One turning vector, and how many ticks it has turned:
The counts run from 0 to 326.
[121 108  70 136 109 110 132 140 123 143 154  77  85 114 123 112 168 124
  69 127 117 143 121  91 104 116 122 152 138 135 158 116 155 164 148  79]  167
[129  90  87 114 120  95 134 130 133 193 145 108  82  95 121 119 143 131
 101 152 128 104 114 125  99 112  97 114 132 149 149 118 133 157 173  70]  246
[113 136  89 140 148 145 121 144 146 159 158  71  97 115 120 120 145 127
  92 128 125 132 119 101 100  87 136 112 132 138 161 127 181 154 111  65]  321
[133 115  76 117  98  88 157 146 134 152 141  82 120 119  78 115 166 101
  91 135 119 149 134 105 118 134  80 118 118 124 153  94 156 140 159  95]  271
[122 135  72 141 150 145 100 133 157 141 166 129 118  99 103 136 120 138
 120 143 101  98 125 120  92  86  82 108 102 155 120 132 180 119 145  67]  309
[131 118  62 122 104 109 141 128 153 139 146  97 101 102 102 114 151 119
 109 140 130 118 122 116 108 126  90 138 116  93 128 102 165 154 139  40]  5
[137 112  83 120 104 115 108 138 128 162 152  85  86 106  99 112 165 125
  89 118 112 109 122 126  86 109 109 128 114 138 165 114 150 144 166  71]  249
[117 109  73 119 132 121 135 131 127 106 172 117 111 120  94 139 138 126
  93 148  78 136 140  80 127 111  54 128 112 125  93 122 162 131 145  94]  283
[132  95  99 113 125  94 134 133 130 189 154  98  81  97 101 114 146 121
  85 136 120 106 111 111  94 120 101 121 125 139 155 123 138 154 174  71]  247
[126 111  72 141 135 126 115 113 129 152 164  98  81  91  96 119 150 119
  97 114 112 136 105 117 111 123  98 165 154 144 126 109 150 128 171  63]  74
[125 115  67 112  80 104 153 142 128 144 141  83 120 130  86 112 172 104
 105 135 115 143 139 122 113 124  74 124 118 131 151  98 168 137 167  89]  272
[140 152  62 142 103 110 114 150 130 111 171 115 119 125 103 122 148 140
 113 163  94 138 132  80  93  98  85 115 117 144 135 110 179 146 142  95]  18
[160 121  87 117 110 119 152 106 125 154 131 113  90 108  81 119 129 130
  91 155 127 125 115  85 101 108  70 109 139 120 155  83 138 150 157  85]  93
[140 116  73 160 147 129 137 125 129 123 126  96  83 108 126 115 126 116
  70 137 122 138  99  86 136 110  96 118 162 163 152  94 160 148 118  77]  80
[102 121  85 143 171 156 127 138 143 163 145  84 106 129 130 125 146 102
 109 118 110 129 122 133 125  92  94  97 140 172 147 116 182 116 138  69]  55
[114 127  98 110 148 151 155 138 127 170 154  85 106 144 112 139 146 123
 109 145 109 139 142  79 122  86  87  62 133 117 129 103 159 149 113  89]  34
[136 137  75 153 143 131 138 153 134 174 176 101 121 121  98 158 131 159
 109 146 104 130 119 125 102  75  88  91 112 181 123 108 146 111 133 103]  45
[120 130  65 134 104  88 145 157 147 127 167 103 133 124 118 133 156 127
 119 167 108 140 133 110 126 118  76 111  96 124 103 109 182 152 126  81]  109
[143 128  78 107 108 121 123 122 116 136 163 110  95 111  81 116 162 121
 105 137 100 137 130  82 109 118  72 139 138  98 129  92 154 144 164  76]  97
[146 115  81 126 128 142 126 115  95 142 155 106  50 121 133 127 148 139
  85 130 101 138 105 100 121  92  84 119 166 149 146  92 137 142 147  80]  255
[147 137  83 117 113 125 122 129 120 118 170  98  95 109  72 116 159 115
  91 127  96 142 134  77 106 115  80 136 134  98 133  96 150 141 151  80]  98
[105 126  81 171 176 115 122 139 127 161 171  99  86  87 129 125 153 119
  94 136 107 112 115  84 125 110 110 107 165 158 132 117 141 138 131  83]  234
[131 136  82 114 121 123 164 132 146 179 144 103 123 129  85 138 129 125
 131 162 126 146 121  98 105  93  69  71 131 132 140  91 165 139 139 101]  115
[ 92 117  73 137 144 148 101 135 128 157 161  95 106 124 121 127 145 122
 106 126  98 130 124 100  95  91 107 126 140 181 159 142 176 133 165  92]  146
[132 131  77 120 120 138 153 111 120 149 139  98  93 120 105 126 137 137
 108 162 130 156 116  66 103  98  91 106 161 110 148  85 159 165 126  81]  11
[160 119  71 114  90 132 140 113 134 140 117 113  93 120 100 120 129 140
 100 151 130 119 114 115  95  97  70 101 119 142 159  93 158 153 151  72]  91
[121 102  81 147 156 133 113 119 121 157 148 124  78  99 137 133 122 133
  89 150  99  97 110 104 113  91  85 102 141 183 135 123 142 131 158  90]  151
[102 125  79 157 147 130 156 138 138 207 150  71 116 100 114 143 151 132
  99 138 137 121 138 116 108  99 112  99 147 153 149 110 142 129 140  90]  140
[124 104  77 137 142 105 111 133 144 153 163 112  78  87 128 129 137 122
  95 134 102  89 111 132 114 115  88 135 108 158 115 132 144 134 168  55]  155
[131 145  71 141 105 102 117 151 120 111 172 113 122 116 101 121 150 134
 101 163  96 140 138  65  97 103  94 121 118 132 132 116 170 156 140  99]  17
[128 115  84 100 112 135 144 124 131 138 136  89 113 141  73 117 144 102
 104 123 105 165 121  99 114 105  68 116 132 134 156 104 178 142 165  96]  274
[156 129  78 118  95 112 146 119 119 153 136 110  93 100  80 121 150 134
  81 152 123 116 132  93 102 111  76 111 138 114 150  78 127 145 151  88]  94
[108 129  81 169 177 134 119 125 128 173 167 105  87  92 129 132 145 121
 110 139 112 125 114  92 124 101 105 106 178 159 124 110 148 136 132  81]  233
[140 139  88 144 172 150 115 131 161 163 161 116 108  89  88 139 100 134
 100 138 113 100 114 108 102  86  96  89 116 143 126 116 161 127 128  68]  311
[ 99 105  91 141 177 147 144 129 133 168 133  79  93 118 129 132 129 105
  85 125 114 126 124  98 133  94  96  82 148 169 151 123 162 134 127  87]  57
[142 123  67 131 109 101 141 130 148 137 136 100  98  88 101 118 149 118
  86 140 133 107 132 118 114 126  91 131 109  99 119  99 154 152 134  48]  4
